(in the rows, 128 means zero)
A: several groups of rows, each row roughly a mix of its group's hidden directions; one row fits no group
A (162 x 16)
[[143 150  86  92 116 149 115 108  95 173  55 133 141 106 149 124]
 [142 110 170  69 117 176 109 138 177 119 160 104 110 117 113  94]
 [ 81 180 110 134 116 149 131 107 165 123  75 138 125 172  88 147]
 [147 141 111 125  85 139 174 103 134 144 189  92 146  80 105 104]
 [ 94 116 165 133 107  87 132 116 117  74 107 128 150 190 170 126]
 [131 126 145  69 115  98 147 130 127 147 215 107 120 134 146 148]
 [124 108  78  88 107 130 189 109 145 120  68 117 140 111 154 143]
 [ 99  93 172 138 119 141 204 121 160 129 112 166 125  94 130 146]
 [ 94 110 129 123  68 166 111  70 169 135  99 121 113 137 145  96]
 [ 74 106 136 162 141 163 101  81 120 151 111 142 179 147  96 152]
 [166 151 126 109 144  74 130 142 167  86 133 155 180 105 119  90]
 [122 156 103 186 149 159 124 124 132 159 159 128  71 171  94 136]
 [134 173 132 110  99 145  56 119 170  81 133 135 105 152 137 150]
 [183 134  76 114 134 116 124 174 171 100 157 135 100  95 112 153]
 [114 139  99 132 105  94 193 118 141  76  95 104 150 152 160 152]
 [106 104  82 116 108  96 152 142 172 129 100 167 182  93 129 152]
 [142  78 121 101 161 140 152  63 125 136  68 137 113 109 138 105]
 [166 186 103 127 146 121 144 117 115 174 139 135  70 116 118  80]
 [177 140 131 135 117 115 110 112 184 124 123 160  53 150 106 118]
 [ 83  74  95 112 153  68 147  94 147 149 122 138 155 113 145 144]
 [134 178 132 142 163 125 186 166 149 120 156  81 153 165 136 140]
 [ 95  91  94 126 138 103 165 148 137 157 111 108 108 104 179 184]
 [ 74 125 123 147  99  87 129 178 153 133  76 112 129 123 168 158]
 [142 116 154  78 135 146  79 100 145 168 155 136 106  69 113 106]
 [149 155 177 174  92 116  90 149 143 101 157 140 118 181 118 150]
 [105  98 138 183  68 159 102 165 118  96  96 110 103 140 125 118]
 [164  97 117 130 192  84 122 120 171  98 157 136 120 150 136  86]
 [118 157 113  86 125 107 116 141  77  81  94  83 138 138 164  92]
 [167 166 125  75 165 121 156 112 106 152  97 131 117  69 123 104]
 [148 126 102 134  95 121 140 140 126 102 149  94  90 193 139 190]
 [128 134 124 137 149 137 130 113 145 197 168 119 202 108 152 146]
 [ 88 110 108 125  70 137 160 135 200 128  91 144 127 143 104 124]
 [151 177 141 124 154 126 111 153 145 179 130 140  91 121 185  82]
 [134 133 110 170 183 150 186 103 156 155 156 143 166 101 121 136]
 [155 154 159 136 141 209 140 136  99 116 128 161 153 169 105 117]
 [102 101 159 118 122 167 125  82 108 128  95 176 150 113 178  92]
 [157 127 143 150 126 141 196  91 139 121 136 163 170 134 132 187]
 [ 93  81 143 135 148 126 111 101  82 147 107 156 193 149 107 105]
 [114 170 152  94 116 139  94 148 103  86 134  83 158 143 139 186]
 [127 100 137  94 218  98 108 142 123 171 101 130 121 134 139 123]
 [119 156 158 175  95 163 134 157 162  89 163 117 161 104 122 167]
 [130 163 147  84 128 100 148 111 155 101 131 134 148  64 175  93]
 [133 187 144 106 138 132 129 144  84 149 145 110 157  54 149 143]
 [124 166 132  51 153 119  98 108 167 134 111 171 153 118 116 151]
 [151  81 110 163 140 100 160 156 107  87 128  78  85 156 144 126]
 [102 152 147 152 197 132 129 162 164 118 115 109 142 147 103 185]
 [ 90  96 115 109 165  75 170  77 155 115 105 107 138 115 144 153]
 [ 93 129 120  94 113  96  84 156  83 122  93 135 159 159 180 134]
 [175 100 180 173  75  92 127 106 127 117 116 164 138 123 118 147]
 [149 177 120  82 159 111  83 149  85 109  95 102 142 147 161 139]
 [149  85 141  79 135  93 119 142 171  82 126 126 105 139 186 138]
 [100 118 154 134 174 139 148 140 177  98  88 130 171 111 110 181]
 [ 97 114 166 136 131 124 180 137  75 124 114 118 156 152 187 162]
 [154 119 121  64 128  80 140 121 124 119 109 170 101  85 101 168]
 [137 154 118 138  67 175 150 103 150  81 128 150 119 179 127 152]
 [155  62  97 114  81 105 161 105 149  81 151 125 139 110 123 115]
 [135 125 122 113  58 121 174 125 143  75  86 106 129 161 154 132]
 [130 159 121 118 129 122 143 188 138 105 139  90 170  69 170 110]
 [127 116 121 128 179 127 151 131 177 129 132 136 208 103 169 130]
 [127 129 115 107  72  95 105 152  73  94  83 132  88 147 131 146]
 [149 204 119 142  91 120 128 136  85 119 112 138 100 101  80 148]
 [ 91  87 144 100  97 156  82  90 119 125 105 143 188 112 117 142]
 [154 160 131 109 118 135 167 136 154 140 121 140  66 157  80 180]
 [149  98 171  99  93 155 110 135 135 173 143 166 163  73 115 122]
 [108  94  97 107 119 123 136  97 209 124 143 138  88 133  94 101]
 [111 139 174 178  97 135 103 161 101 154  76 114 154 155 132  95]
 [131 129 130 108 125 100 167 157 110 109  84 168 203 120 130 159]
 [137  90  90 109 105 123 106  71 175 102 139 181  99 123 114 122]
 [143 116 102 137  78 105 142 111 151  94 178 117 108 179 178 118]
 [161 149 143 146 143 139 110  70 177 138 136 182  97 137 148  90]
 [159 172 130 167 108 128 162 151 143  81 120 126 192 139 159 114]
 [115 171 130 161 176 114 156 177  96 154 136  99 101 170 118 148]
 [134  70 119 127 189  96 105  91 149 153 143 149  91 145 108 104]
 [110 108 120 211 141 140 126 159 119 179 128 112 108 149 126  86]
 [ 98 153 101 178 123  93 158 107 101 166  99 163 141  85 101 137]
 [101 143 174 110 113 112  90 107 103 154 111 123 150  75 118  67]
 [120 116 166 164 148 125 115  67 107 138 115 152 145 196 139  99]
 [132 115 111 194 150 122 147 139  56 166 125 127 147 144 145  95]
 [106 144 132 116 139 129  78 133  77 115 121 128  95 208 150 142]
 [ 83 112 137 102 108 116  97 175 123 125 184 111 129 181 150 160]
 [162 160 124 123 189 135 102 124 133 151 110 154 181  71 137 128]
 [149 152 132 119 156 137  72 149 103  91 145  95  71 175 124 116]
 [161  95 142 127 144 113 124 117 158 166 195  97 144  76 110 149]
 [129 149 122 144 143 132  96 100 137 202 185 142  99 149 136  91]
 [181 119 135 173 146 131  99 106  89 156 138 142  78 102  83 116]
 [134 160 141 163 181 124 134 139 112 176 164  72  98 158 128 144]
 [ 96  83 128 166 117 161 128  72 121 177 132 149 152 111  92 105]
 [133  81 100 149 119 110 100 157 124 187 171 117 103  81 102 125]
 [133 106 103 132  78 118  74 141 164  88 136 124 132 118  86  76]
 [143 153 155 153 138 135  93 163 162 103 181 138  92 163  97 166]
 [115  97 116 172 161 147  92 179  89 168 137  96 163 133 109 116]
 [150 141  89 103  71 113 158 135 155  86 133 142  98 115  69 124]
 [168  85 151  61 140 123  90 127  93 105 106 136 102  91 125 127]
 [131 110 133 162 195 132 191 100 133 104 137 165 166 124 136 140]
 [133 117 134 106 154 107  94  71 150 106 167 135 122  98 144  60]
 [139 158 112 128 148 121 196 112 144 104 121 140 187 111 145 181]
 [153 134 106 123 137 108 142  81 120 156 157 109  87 164 189  87]
 [134 129 105 148  90 148 191 137 131 168 168 129 158  74 102 137]
 [129 157 163 121 137 131 111 143  51 137 118 123 185  85 149 123]
 [ 91  68 102 160 147 154  99 145 153 153 143 107 143 142 104  76]
 [152  82 127 112 132 160 132  68 120 189 114 134  88 103 103 122]
 [116 123 167 127 134  51 146 111 110 120  77 139 165 146 165 121]
 [104 175 143 154 145 154 174 170 132 151 142  67 154 148 146 129]
 [ 98 135 118  91 158 145 202 132 110  89 165 129 149 136 131 169]
 [125 139  74 192 106 118 163 143 153 115  99 163 134 161 101 103]
 [131 157 105 124  83 163 163 111 182  66 154 129 131 158 136 130]
 [127 114  85  69 108  78 132  96 128 138 160 129 128 188 146 117]
 [ 91  90 103 143  99 167 120 121 131 117 113 144 166  94 198 114]
 [121 130 126 193  85 179 111  98 110  82  98 132 137 116  97 137]
 [146 189  99 118 101 134 166 161 165 115 154  99 108 104 132 175]
 [ 84 148 114 155  96 137 168 104 181 167 119 112  99 146 161 160]
 [146 109  56 103 177 115 122 128  98 164 117 110 133  97 151 163]
 [168 125 132 152 111  88  74  87 151  88 129 160 122 155 126  84]
 [165 152 143 151 126 152  99 171 156  93 142 160  74 138  84 143]
 [103 150 141 159 200 133 144 106 151 156 154 129 177 146 126 169]
 [157 148 154 109 119 132 143 138 109 121 133 199 100  67  88 139]
 [110 134 119 219 135 144 130 107 122 125 133 120 120 192 157 131]
 [126 111 129 188 184 132 142  91 104 148 124 135 149 123 139  63]
 [119 186 122 100  97 130 134 141 155  72 103  87 124 176 149 134]
 [119 121 144  95 133 182 127 154 159 147 114 146 116  65 124  70]
 [134  98  82 103 175  86 142 129  91 165 131  99 122 144  77 112]
 [121 161 116 164  91 105 157 162 202 121 115  95 124 146 159 125]
 [123 123 164 154 147 113 141 197 135  96 171 137 127 137 119 189]
 [140 121 141 174 182 101 148  69 174 147 140 108 149  98 121 115]
 [190 176 142 143 156 163 109 120 106  98 174 139 131 162 105 117]
 [150 166 120 154  67 171 139 143 171 123 121 126  84 165 101 136]
 [147 100 111 110 103 139 108 143 115 160 171 123  70 141 101 192]
 [129  63 105  81 113 140  90 175 118 163 154 109 126 108 149 112]
 [143  96 126 145 145  66 116 139  99 165  86 157 121 153 101 177]
 [107 134 102  72 163 154 100 142  89 117  89 145  69 126 113 117]
 [113 155 132 111  60 143 136 125 154 105 103 113  93 195 131 152]
 [134 151  93 188  93 128 155 113  77 146 169 115 134 164 135 102]
 [156 118 102 169 133 120 114 109 196 144 100  90  92 113 118  84]
 [128  77 124 142  97 159  90 103 173  92 119 115 177  87 121 120]
 [110  90 140 147  65 155 151 116  84 149 103 154 105  97 108  92]
 [157 157 111 158 109 120 210 127 101 146 159 137 100 104 109 102]
 [153  88 138 159 128 105 132 196 111 153 159 134  86 117 152  88]
 [157  78 134  72 118 112  79 119 162 117 163 114  95 110 151 109]
 [ 99 144 112 191 132  90 132 164 182 132 179 116 129 125 108 145]
 [150 184 103 100 104 147  68 149  90 141  95 114  98 153 133 137]
 [147 186  99  95 189 102 109 107 120 128  95 128 124 171 152 134]
 [108  94 108 111  68  64 104 165 118 114  89 129 111 114 138 144]
 [132 154 157 189 149 148 148 117 140  81 166 118 111 143 134 187]
 [126 117 129 152 161  61 117  75 130 175 129 130  93 161 129 155]
 [ 67 101 138  85 178 131  82 124  97 148 125 131 123 150 151  97]
 [111  91 144 107 120  97 125 128 145 108 168 171  83 183 126 171]
 [101 133 124 179  99 170 172  77 105 159 142  96 143 116  99 117]
 [158  97 108 128 114 126 173  87 103 161 162 116 135  75 117  80]
 [122 175 119 119 131 162 105  79  93 178  81 122 137 114 136  87]
 [113 102 154  88 108 146 115  69  96 113 123 150 101 158  69 116]
 [ 84  49 118 113 108 124 137 165 131 115  95  96 107 153 102 118]
 [133 128 132  95 127 145 180 105 189  99 133 138  73 171 108 125]
 [124 160 183 127 153 117 152  96  98 141 111 122 123 121 209 124]
 [128 114 124 128 102 198 147 158 202 136 123 157 137 149 138 108]
 [157 127  91  87 161 139 161 127 172  99 178 129  86 129 100 149]
 [158 159 187 145 157 145  98 104 162 109 170 121 102 164 102 142]
 [134 105 155 151 179 132 126  91 123 130 147 111  86 201 135 100]
 [125 158 121 153 142 119 161 162 112  71  85  89 113 171 141 164]
 [141 130 100 140  98 104 148 101 143  89 120 169 162 188 103 172]
 [110 108 123 188 117 123 201 124  96 120 159  96 133 164 134 146]
 [148 126 157 123 157 108 166 185 149  92 158 121  95 102 102 175]
 [124 113 144  72 120 123 126  84  88 120  60 126 134 106 146  87]]
one row of each group, then the others: which group is each in?
[139 113 111 140 168  71 118  94 170 179 133 147  77 124 130 142]	(40)
[133 125 121 164 126 137  97 116  51 143 181  80 125 150 117 130]	(56)
[ 90  91 144 101  60 150 138 144  93 119 119 148  85 159 116 108]	(76)

[140 118 110  76  99 128 134 114  90  89 119  83 146  92  72 145]	(56)
[165 114 125  94 167 140 137 110 146 124 146 172  88 152  59 134]	(40)
[120 129  79 184 178 139 158 126  81 148 110 158 147 121 139  97]	(76)
[118 122 104  66 156  79 168 112 127 180 149 147 116 156 106 123]	(56)
[ 99  99 131 103 121  38 135 139 148 146  97  97 102 110 114 130]	(40)
[112 181 154  99 135 132 164  85 189 139 146 137 135 109 121  84]	(40)
[ 92  80 118 159  87 159 108 143 141 172  85 125  78 141 126 134]	(40)
[ 78 148 152 185  92 159 159 148 108 124 139  91 128 164 129 159]	(56)
[ 96 103 109 112 106 121 136 115 143 125  97 177 201  83 149 119]	(40)
[102 116 145 164 158 137 148 125  92  98 127  83 102 165  99 188]	(56)
[ 88  89 141 133 125 172 100 103  57 168 122 120 115 141 104 141]	(40)
